Each row has a name. After each piece below comes the name of the row it's from, unless a question asks for something else. Each question is about the rows just above it.

C: [ 81  60  73 -34  80 -34 -43 -23]
E: [ -3   5 -21 -65 -49  -3  12 -70]
Y: [-65   5 -21 -49 -75 -21  23 -30]
F: [-75   5 -21 -65  55  -9 -19  36]
N: [-75 -18  23 -30  28 -10  12 -29]
Right after [-9] comes  [-19]
The row with [-49  -3  12 -70] is  E
What are the next 2 entries after [ -3   5 -21 -65 -49]?  [-3 12]
Which value appears more than once in E?  [-3]
The row with [-75 -21  23 -30] is  Y
The next 2 entries after [-49  -3]:  [ 12 -70]
What are the next 2 entries after [-75   5 -21 -65]?  [55 -9]

R: [-22  57 -37   2   9]
K: [  8 -84  40 -23  -7]
D: [ 43 -47  33  -9 -12]
Z: [ 40 -46  32 -16  -9]
U: [21  6 29  5 13]
J: [-40  61  61  61   0]
V: [ 42 -59  36 -13 -12]
T: [-23  58 -40   3   8]
A: [ 34 -25  33   1   2]
Which value appears more than once in J?  [61]
The next 2 entries after [-25  33]:  [1 2]

Q: [-10 -13 -14  18 -17 -10  28 -13 -56  17  -4 -11  43]
H: [ 67 -22  65  22 -72 -24 -60 -57 -56   7 -21 -42  34]
G: [-29 -24  11  39  -4  -5 -26 -95 -90 -13  35  -8  57]
X: [ 41 -29  36  -9 -45 -16  46 -38 -36  26 -28 -24 -17]
B: [ 76  17  79 -17 -16  -4 -55 -21 -20  -9  13 -10 -28]
Which row holds [-28 -24]?  X
Right after [76] comes  [17]
What comes right after [-14] in the named rows?  [18]
The entry that follows [-60]:  [-57]
asked: [ 18 -17 -10  28 -13]  Q

nirot: [-42 -22  11  44 -21  -7  20 -14  18 -21 -26]
Lav: [-14   4  13   1   9 -10 -30   2 -18  -4   6]
lede: [  1 -10 -11  11  13   3 -25   9 -23  -7  10]
zutat: [-13  -4  10  13  -9  -3  -9  -9  -1   4 -10]
ziv: [  2  43  -6  35 -18   5  18  -9 -19 -10 -20]
bazik: [-21 -19   9  61  -6  68 -23 -32 -57  28 -13]
pif: [-35 -30  35   5  -6 -18  31 -18  26 -13 -32]
Give the next 2 entries after [35  5].  [ -6 -18]
Give the next 2 entries after [ -6  35 -18   5].  [18 -9]
[-42 -22  11] is in which row?  nirot
Right after [-11] comes  [11]
Where do [  2  43  -6  35 -18   5  18  -9 -19 -10 -20] appear?  ziv

L: [-39  52 -36  -4 -19  19]
P: [-45   7 -16   1 -11 -23]
W: [ 19  19  19  72 -44  19]
S: [-45   7 -16   1 -37 -23]
Repeated in W:  [19]
The entry that follows [-4]:  [-19]

gak: [ 31  40   4  31 -31  -3 -73   7  -6  13  65  -9   5 -13  -2]
fabi: [-12  40   4  31 -31  -3 -73  -4  -6  13  65  -9   5 -13  -2]
vuz: [-12  40   4  31 -31  -3 -73  -4  -6  13  65  -9  42 -19  14]
Repeated in gak:  [31]
Which row holds [-12  40   4  31 -31  -3 -73  -4  -6  13  65  -9   5 -13  -2]?  fabi
The next 2 entries after [ 31 -31  -3 -73  -4  -6  13  65  -9  42]:  [-19  14]

diseg: [-14 -47  61   2 -63  47 -64  -2]
vuko: [-27  55  55  76 -31   4  55  13]
Fumu: [-18  44 -28  17  46  -6  36 -10]
Vudep: [-45 -10  12 -12  -3  22  -5 -21]
Nad: [  7   1 -33 -39  41 -19  55 -14]
The row with [ 55  76 -31   4] is  vuko
The value that vuko holds more than once:  [55]

fisel: [-75   5 -16 -75]
zozo: [  6   1 -33  -3]
Nebu: [  1   6 -34 -62]
mufaz: [-8  3 -8 -7]
mepi: [ 10   3  -8 -50]
Mif: [-60  -3  43 -43]
goro: [-48  21  74 -30]
The value that fisel holds more than once:  [-75]
Which value appears more than once in mufaz?  [-8]
Where do [6 1] appear?  zozo
Which row holds [-8  3 -8]?  mufaz
asked: [ 10   3  -8 -50]  mepi

Fidut: [ 34  21  10  71  63 -39]
zas: [ -6   6  62  56  50 -19]
luk: [ 16   0   8 -48 -44  24]
vug: [18  8 72  3  5  2]
lipo: [-37 -15 -36  10  11  11]
fato: [-14 -13 -10 -69 -61  32]
dobu: [  9 -13 -71  11  10  -9]
asked: [-37 -15 -36  10]  lipo
The value that lipo holds more than once:  [11]
Right after [72] comes  [3]
asked: [-69 -61  32]  fato
The next 2 entries after [62 56]:  [ 50 -19]
What comes right after [-36] in the named rows?  [10]

kele: [-18  28 -23 -67  28  16   9  -9]
Zuf: [ 14  -8  19  22 -24 -12 -13  17]
fim: [-41   1 -53 -12 -13  36  49 -66]
raka: [ 14  -6  19  22 -13 -13 -13  17]
fugu: [-18  28 -23 -67  28  16   9  10]
bofa: [-24   8 -31 -29  45  21  22 -28]
asked: [  8 -31 -29]  bofa
Where do [-18  28 -23 -67  28  16   9  10] appear?  fugu
The entry that follows [21]:  [22]
Which value appears more than once in raka?  [-13]

doba: [-13 -32  40 -69]
Mep: [  5 -19  50 -55]
Ter: [ -7 -31  29 -11]
Simat: [-43 -18  45 -37]
zis: [ 3  6  4 62]
lesan: [ 14 -62  57 -15]
asked: [  5 -19  50 -55]  Mep
Where do [ -7 -31  29 -11] appear?  Ter
asked: [-43 -18  45 -37]  Simat
Right after [6] comes  [4]
What comes right after [5] in the named rows?  [-19]
asked: [-62  57 -15]  lesan
What comes right after [4] in the named rows?  [62]

bul: [ 94  54 -18  82   5  -1]
tumuv: [-80 -44 -55  83  35  53]
kuzu: [ 37 -88 -65  -4  -8  92]
pomaz: [-85  26  55  20 -79 -94]
Fek: [-18 -10  11   5 -10 -25]
sazum: [-75 -55 -75  71 -75 -45]
ruzi: [ -3  74 -30  26 -34  64]
The row with [ 54 -18  82   5  -1] is  bul
The value that sazum holds more than once:  [-75]
asked: [-85  26  55  20 -79 -94]  pomaz
What are the next 2 entries after [-44 -55  83]?  [35 53]
Give the next 2 entries after [-55 -75  71].  [-75 -45]
The entry that follows [-80]:  [-44]
The entry that follows [-85]:  [26]

numil: [-53 -10  22  22  26 -22  11   4  13  -2  13  19   3 -57 -35  47  -6 -24
  37  20  10   6   4  16 -19 -15]
pag: [-42 -10 -10   3  19 -44  31  17   3  21  21  -1  -3 -27 -45  33  -5 -43
  45 -19  -3  25  13   0 -27 -27]
Zadak: [-50  -7  22  23  12 -21  12   6  14  -3  14  19   4 -53 -38  49  -6 -22
  39  21  11   3   5  16 -21 -16]
Mirom: [-68 -24  19  24  36 -31  10  -2   8   2  12  15  -9 -70 -23  39 -15 -36
  29  14   4  20  -3  19 -16 -11]
loput: [-44  -8   5  12  20 -32  22  12   9   9  18   9   2 -37 -43  41  -5 -32
  42   0   4  14  10   7 -24 -22]
lin: [-41  -8  -9   3  17 -43  31  18   5  21  21  -1  -3 -26 -46  33  -4 -43
  45 -18  -2  24  14   0 -27 -29]
What comes right after [25] in the named rows?  [13]
Give the next 2 entries after [ 21  21  -1  -3 -26 -46  33  -4 -43].  [ 45 -18]
The value that Mirom holds more than once:  [19]

vamu: [ 10  27  -2 -14  10  32 -26 -33 -41 -21  19   0  26  21  10 -10  -7  -3
  21  -8  16  12  -3 -24 -13  89   7 -31  35 -38 -18   5  -3   9 -15 -20
   6  17 -11   4 -27   3  27   1  -6   7  19  -3  -9  33   1 -30 -30  19
 -20  23   0 -35  -2]
lovor: [  0   4  16 -12 -12 -21 -11  40  -5  -7  -5  -7   0   4 -43 -48   4 -28
   4  20 -31 -24 -26  17  10 -18 -43  -4  -3  11  73 -13 -23   9  -8  21
  37 -24  -4 -20  23 -21  -1 -46  -6  25 -20  -8  11 -11  27  -5  28 -24
 -26 -20 -14 -12  -9]
dakik: [ 13  26  -1 -14   7  35 -31 -37 -43 -22  21   7  28  19  29   8  -5 -11
  18 -11  29  11   6 -14   0  81  12 -31  31 -32 -33   8   9   9 -14 -20
  12  19 -12   7 -24   8  17   7  -5   1 -17  -1 -10  26  37 -26 -31  25
  -8  33  -2 -31   6]
Nisu: [  5  29  -6 -12  16  29 -26 -36 -34 -15  18   0  19  17  16  -5  -4  13
  16 -10  24  20   4 -30 -16  88  21 -26  30 -33 -26   9   0   2 -14 -21
   0  33  -7   0 -26   9  22  10 -14  -1  26   1 -17  37 -10 -28 -27  24
 -12  19   7 -27  -1]
Fako: [ -3 -19  -2  10  -4 -10  37  18  11   4 -11 -21 -11   2 -56 -42 -13   8
   5   6 -50  -4 -31 -22 -38  -6 -27   7  10 -16  37 -18 -36   9   8  -2
 -30 -34   1  11 -10 -18  32 -16  20  27   8 -17   8  12  54  -3  -3 -29
 -33 -33  -5 -13 -21]
Timub: [  0  10  -1  -3   4   6 -25 -17   1   3   6  19   4  -7  56  50  12  -1
  -9  -8  47   7  34  22  33 -11  32   1 -15  19 -44  18  37 -11  -3   2
  18  32   2  -7  10  21 -34  25 -15 -32  -8  17  -7 -16 -53  11   3  26
  39  27   7  21  20]
Bodig: [-21  32   1 -16  20 -24 -41  23  11   9  -2  -1 -15  -3  -8 -28  20  33
 -12  12  17   8  11  -5   5   6  21   7 -20  29  36  14  -1 -19 -20  18
  30  59   9 -49  29   6 -24 -14 -56 -16   6  10 -29  16 -35  -4  44   7
   6 -21  16  16  -5]
Fana: [  3  25 -10  -8  18  30 -24 -41 -27 -10  17   4  15  13  30  11  -3  18
  11 -13  33  24  14 -26 -13  76  32 -20  23 -26 -43  14  10  -2 -11 -22
  -6  39  -5   3  17  15  14  22 -13 -11  26   5 -19  33 -21 -21 -27  29
   0  23  11 -17   4]
Which row holds [ -1  26   1 -17  37 -10]?  Nisu
What are the next 2 entries after [ 81  12 -31  31 -32 -33]?  [8 9]
asked: [ 10  27  -2 -14  10  32 -26 -33 -41 -21  19   0  26  21  10 -10  -7  -3
  21  -8  16  12  -3 -24 -13  89   7 -31  35 -38 -18   5  -3   9 -15 -20
   6  17 -11   4 -27   3  27   1  -6   7  19  -3  -9  33   1 -30 -30  19
 -20  23   0 -35  -2]  vamu
asked: [-9 33]  vamu

Vam: [ -8  -6  -3  11  40  -7   6  -6  26  13   1  -3  12  -4 -18   9  38  10
  35  -4  -6  -4  10 -60 -54   5  15]
Pafer: [ -6  -3  -8  72  -9  -7   9   2 -13  -5  28 -16  23  -8  -4  69  -9  -8
 -11  -8   1  -1  75 -13 -11  10  -4]
Fif: [ -4   0  -8  21 -41  15   2  -2 -36  -2   6  20   9  19  -9  17 -42  -7
 -42  19   0  -3  24 -23 -22   4  -1]
repot: [-15 -12  -8 -16  30   5  11 -17  26 -18 -23  12   2   7 -14 -17  31 -18
  31   7 -38 -13 -20 -22 -23   9 -18]
ves: [ -7  -8  -4 -41   1  18  -7  -5   2  -9 -20  19 -19  18   4 -36   2  -8
   2  18 -12  -3 -44  17  14  -7  -9]
bir: [ -4 -13  -1   7 -18 -21  -1  20 -12  -6  17 -31  -4 -27  31  11 -18   0
 -17 -27  26  12   9  72  69   0  -8]
asked: [ -7 -42]  Fif
Where do [ -4   0  -8  21 -41  15   2  -2 -36  -2   6  20   9  19  -9  17 -42  -7
 -42  19   0  -3  24 -23 -22   4  -1] appear?  Fif
asked: [ -8  -6  -3  11  40  -7   6  -6  26  13   1  -3  12  -4 -18   9  38  10
  35  -4  -6  -4  10 -60 -54   5  15]  Vam
asked: [ -9  -7   9   2 -13  -5  28 -16]  Pafer
asked: [-15 -12  -8 -16  30   5  11 -17  26 -18 -23  12   2   7 -14 -17  31 -18
  31   7 -38 -13 -20 -22 -23   9 -18]  repot
What are the next 2 entries after [-6 -3 -8]?  [72 -9]

Roki: [-70  23  14 -21  21  30  16  -5  38  60  23 -47  23 -27 -11  21  68]
vodeg: [  8 -46 -11  29 -14 -16  -8   5  -2  -9 -33  18 -22  34 -82  72  41]
vogut: [-30  64 -11 -11   0  33  22 -24   0  35  52 -34  45 -42  41 -40 -16]
tubu: [-26  36 -57  37 -48  44  35 -45 -46  34  33 -37  75 -44  -1  -3 -39]
kadu: [ 25 -24  37 -16  31 -31 -18  27  22 -37 -21  26 -49  24   9  -6   6]
sak: [-24  38 -43  19 -33  34  27 -36 -29  33  34 -30  60 -36   9 -10 -26]
nunu: [ 34 -46 -28  33 -30 -24 -11   1 -29 -38 -39  33 -24  31 -33  35 -21]
pup: [-59  27 -16   2  -5  44 -48 -27  12  72  27 -49  42 -32 -19  21  41]
kes: [ 16 -52 -29  42 -30 -17  -7  -3 -22 -18 -38  23 -19  34 -76  68  18]
bofu: [-40  29 -85  50 -62  62  53 -78 -49  54  33 -50  82 -48 -40  34  -9]
zisaf: [-38 -21  -8  16 -16 -37 -19  12 -32 -68 -29  52 -31  33   8 -16 -60]
Rupu: [ -8  14  57 -47  48  -5  -8  24  43   3   8  -2 -49  24  43 -43  24]
asked: [-37 -21]  kadu
asked: [ 25 -24  37 -16  31 -31 -18  27  22 -37 -21  26 -49  24   9  -6   6]  kadu
asked: [ -8  14  57 -47  48  -5  -8  24  43   3   8  -2 -49  24  43 -43  24]  Rupu
Where do [ 30  16  -5  38  60  23 -47  23 -27 -11] appear?  Roki
Which row holds [ 53 -78 -49  54  33 -50  82 -48]?  bofu
asked: [ -3 -22]  kes

kup: [ 61 -20 -66 -25  82 -39  -1  14 -12 -49 -28  22 -32 -84 -38  63 -46  42
  14 -20 -67  21  73  62]
lum: [ 39  82  24 -22  35 -76 -10  34 -17 -38 -22  16 -11 -40 -60  42   0   1
   0   0  -3  35 -27 -15]
tege: [ 46 -23  31 -37  37 -37  91 -55  71 -59 -48  71  59 -53 -38  48 -90  50
  29 -24  30 -73 -22 -36]
lufel: [ 0 -2 -2  0  1  1  0  0  0  0  0 -1 -1 -1  0  0  1 -1  2 -2 -2  0  2  2]
binav: [-3  0 -2  0  1  0 -3  2 -2  0  1 -1 -2 -1  0  0  1  0  0  0 -3  3  3  3]
ranes: [-3  0  2  1 -3  2  0 -1  1  2  1 -1  1  4  2 -3  2 -2  0  0  2 -1 -3 -2]
What comes right after [-66] in the named rows?  [-25]
asked: [-3  0  2  1 -3  2  0 -1  1  2  1 -1  1  4  2 -3  2 -2  0  0  2 -1 -3 -2]  ranes
asked: [ 1  0  0  0 -3]  binav
The next 2 entries after [ 59 -53]:  [-38  48]

Zaba: [ 33  -8  69  15 -17]
mataf: [  9 -27  19 -33  46]
ket: [ 34 -24  37  14 -21]
seluf: [ 12 -24  37   5  15]
dupo: [ 48 -21  14 -24  37]
Mufo: [  9 -27  19 -26  37]
The row with [  9 -27  19 -26  37] is  Mufo
Give the next 2 entries after [ 48 -21].  [ 14 -24]
Which row holds [ 12 -24  37   5  15]?  seluf
asked: [-24  37  14 -21]  ket
[ 34 -24  37  14 -21] is in which row?  ket

gug: [ -1  -8 -17 -16  18   5 -23  13 -14  25]
mup: [  8 -17  -6 -25  -6   2   3  25   3   8]
naz: [ -2  42  28 -17  39 -45  33 -12  -2  -5]
fon: [ 52  22   4  37  29 -24 -66 -15  84  14]
Gav: [-16 -22  24   5  -5 -15  36 -66 -24 -24]
asked: [-24 -66 -15  84]  fon
Right after [24] comes  [5]
[-17 -16  18   5 -23  13 -14] is in which row?  gug
The value that naz holds more than once:  [-2]
The entry that follows [13]:  [-14]
Right after [37] comes  [29]
[84 14] is in which row?  fon

Lof: [  7   9   7  -5  11 -22   6]
Zigo: [ 26 -11 -26  -6  21 -93 -23]
petup: [  3 -18 -30 -32 -35  10 -13]
Seva: [-13   2 -38  43 -15  35  -9]
kesa: [  1   0 -16   5  -4  -2  -7]
pez: [ -9  18  38 -29   5  -9  18]
kobu: [-34  25  17  34   1  45  22]
kega: [  5   0 -20  38   6 -32 -12]
fop: [  3  11 -14   5  12 -20 -16]
Vinos: [  3  11 -14  37  12 -20 -16]
pufif: [-3 15 29  4 -9  5 23]
Nede: [24  6 24 94 22 24 24]
Repeated in Nede:  [24]
The row with [-13   2 -38  43 -15  35  -9] is  Seva
Right after [-6] comes  [21]
Which row holds [ 5 -9]?  pez

botu: [ 61  33  -1 -12]
val: [ 77 -50  -7 -13]
puse: [ 14  42 -48  46]
pifun: [42 33 -1 -8]
Roz: [14 42 29 51]
Where do [ 61  33  -1 -12] appear?  botu
Which row holds [42 33]?  pifun

fov: [ 12   6 -10 -20  -1  14 -49 -66 -47  -7   7 -70 -56   5 -31   7  39   3
 -30  -5 -29 -33   1  57 -31  15 -48  -2   6  16 -10  20  35 -28  49  25
 -27 -18   4   3  57  -8  -7  36 -18  36 -51 -14   9 -30]
Fezaz: [ 12   6 -10 -20  -1  14 -49 -66 -47  -7   7 -70 -56   5 -31   7  39   3
 -30  -5 -29 -33   1  57 -31  15 -48  -2   6  16 -10  20 -13 -51  24  14
 -27 -18   2   6  52   7   0  34   3  36 -51 -14  -5 -30]
Tul: [ 12  42 -10 -20 -13  31 -54  -3  51 -11  29   1 -51 -21 -26  45  35  15
 -30  68 -19 -15 -10  37  -1  -7 -14   1  16   6  23  20  -7 -51  24  15
 -29 -23 -23   6  56  -2   8  29  -6  36 -41 -13   9 -30]
kef: [  9  25 -10 -20 -15  14 -12  24  66 -21   1 -32 -59  26 -26  15  74  28
   0  -8 -11 -33  20  17 -12  -7 -11  29   0  16 -52  21  21 -26  27   8
 -21 -11  15  10  42 -29   8  29  -6  59 -30 -14   3  27]
nef: [ 13  54  -8 -20 -13  14  -4  -3  36  -7   7 -49 -76   4 -20  16  39  15
 -30   1 -11 -33  17  37 -11  -7 -49   1   0  10 -10  24  22 -51  45  14
 -28  -4   7   6  52 -18 -14  21 -22  55 -59 -26   9 -30]
[ 15  74  28   0  -8 -11 -33] is in which row?  kef
Which row holds [ 12   6 -10 -20  -1  14 -49 -66 -47  -7   7 -70 -56   5 -31   7  39   3
 -30  -5 -29 -33   1  57 -31  15 -48  -2   6  16 -10  20  35 -28  49  25
 -27 -18   4   3  57  -8  -7  36 -18  36 -51 -14   9 -30]?  fov

nen: [ 10 -15   3  21  34  56 -39 -45  31 -92  66   5  -4 -51]
kem: [ 19  -5   9 -12  -4 -20  -7 -26 -12  16  -7  -2  25  -2]
Rura: [ 13 -28 -37  64 -10 -34  52   2  -8   0 -41 -37 -48 -32]
Fav: [ 64 -11   8 -16 -10 -24  -4 -11  -5  24 -10 -10  28  14]
loga: [  4 -61 -34  68   0 -14  16 -21  47 -64  17   6 -11   7]
dezi: [ -3 -61 -34  68   0 -14  16 -21  47 -64  17   6 -11 -31]
vas: [ 26  43  34 -62  -4 -10 -15 -13 -54  68 -25  -2  29  17]
Duzi: [ 10  18   3  -4   3   5   6   2 -23  15 -14  14 -17  -9]
bikef: [ 16 -13  -3   6  -8 -28  10 -17 -10  17 -19   4  10  -5]
What are the next 2 entries after [ 64 -10]?  [-34  52]
Repeated in Rura:  [-37]
[ 10 -15   3  21  34  56 -39 -45  31 -92  66   5  -4 -51] is in which row?  nen

pomom: [-55 -66  71 -56 -23   7  63  12   9  -4  72 -57  -8 -23 -41 -23  50 -61
 -33  44 -71  48  55 -57  44 -27]
Lika: [-26  16 -24 -44  26 -47  64 -47  19  59 -69  46 -42  61  -2  31   5 -47
   9  39 -22 -16 -47   3  14  59]
par: [  7  32  50 -14  51  60 -10  12   9 -26  19 -24 -44  26  28  64 -47  19
  59 -11  -7  60  61 -13 -42  66]
asked: [  7  32  50 -14  51  60 -10  12   9 -26  19 -24 -44  26  28  64 -47  19
  59 -11  -7  60  61 -13 -42  66]  par
The next 2 entries after [-26  19 -24 -44  26  28  64 -47  19  59]:  [-11  -7]
Give the next 2 entries after [-47  64 -47  19].  [ 59 -69]
[-26  16 -24 -44  26 -47  64 -47  19  59 -69  46 -42  61  -2  31   5 -47
   9  39 -22 -16 -47   3  14  59] is in which row?  Lika
asked: [-55 -66  71 -56 -23   7  63  12   9  -4  72 -57  -8 -23 -41 -23  50 -61
 -33  44 -71  48  55 -57  44 -27]  pomom

Zepe: [ 24   9 -57 -30  30   0 -77  86  43   3   2  35 -33 -30  24  23  15 -20
  24 -28  57 -18  15]
pov: [ 22   8 -56 -29  33  -4 -76  87  42   3   6  29 -28 -19  -9 -41   9 -29
  22 -30  58 -24  13]
Vipo: [ 23  10 -56 -30  33  -3 -74  86  42   5   6  27 -29 -31 -30  18   9 -27
  22 -30  57 -22  13]
Piv: [ 22   8 -56 -29  33  -4 -76  87  42   3   6  29 -28 -33  16  17   9 -29
  29 -30  58 -24  13]
soti: [ 28   6 -38 -23  32  -5 -47  50  24  12  19  -1   6  29  22   4   8 -23
  20  -7  30 -25   7]
lise: [  4   9 -29 -17  36 -22 -54  84  31  -4  15   6 -22 -19 -41  -9 -32 -48
 -10 -42  53 -26  -4]
Sivof: [-17  -6   5  14 -46  30  19 -38  -2 -16 -49  50 -42  41  40  42  43  53
  13  12  16  44  16]
rovo: [-29  -7  26  21 -43  19  37 -47 -14 -16 -39  29 -31  50   5  20  17  41
  -6   7 -27  41   4]
soler: [ -3  -3 -23  -2 -35  37 -15  -5  18 -13 -51  71 -58  29  65  59  63  53
  33   8   5  41  26]
fol: [ 26   8 -41 -26  39 -11 -59  71  31   8  22   1  -2 -39   2  -1  -6 -37
  12 -23  44 -31   5]
simoz: [ 13   6 -38 -17   8  11 -45  44  29  -2 -11  37 -32 -10  31  27  25   2
  23 -12  33   0  16]
asked: [ 13   6 -38 -17   8  11 -45  44  29  -2 -11  37 -32 -10  31  27  25   2
  23 -12  33   0  16]  simoz
[-19 -41  -9] is in which row?  lise
asked: [-39  29 -31]  rovo
Right after [-74] comes  [86]
Repeated in Sivof:  [16]
[ 22   8 -56 -29  33  -4 -76  87  42   3   6  29 -28 -19  -9 -41   9 -29
  22 -30  58 -24  13] is in which row?  pov
Which row holds [ 23 -12  33]?  simoz

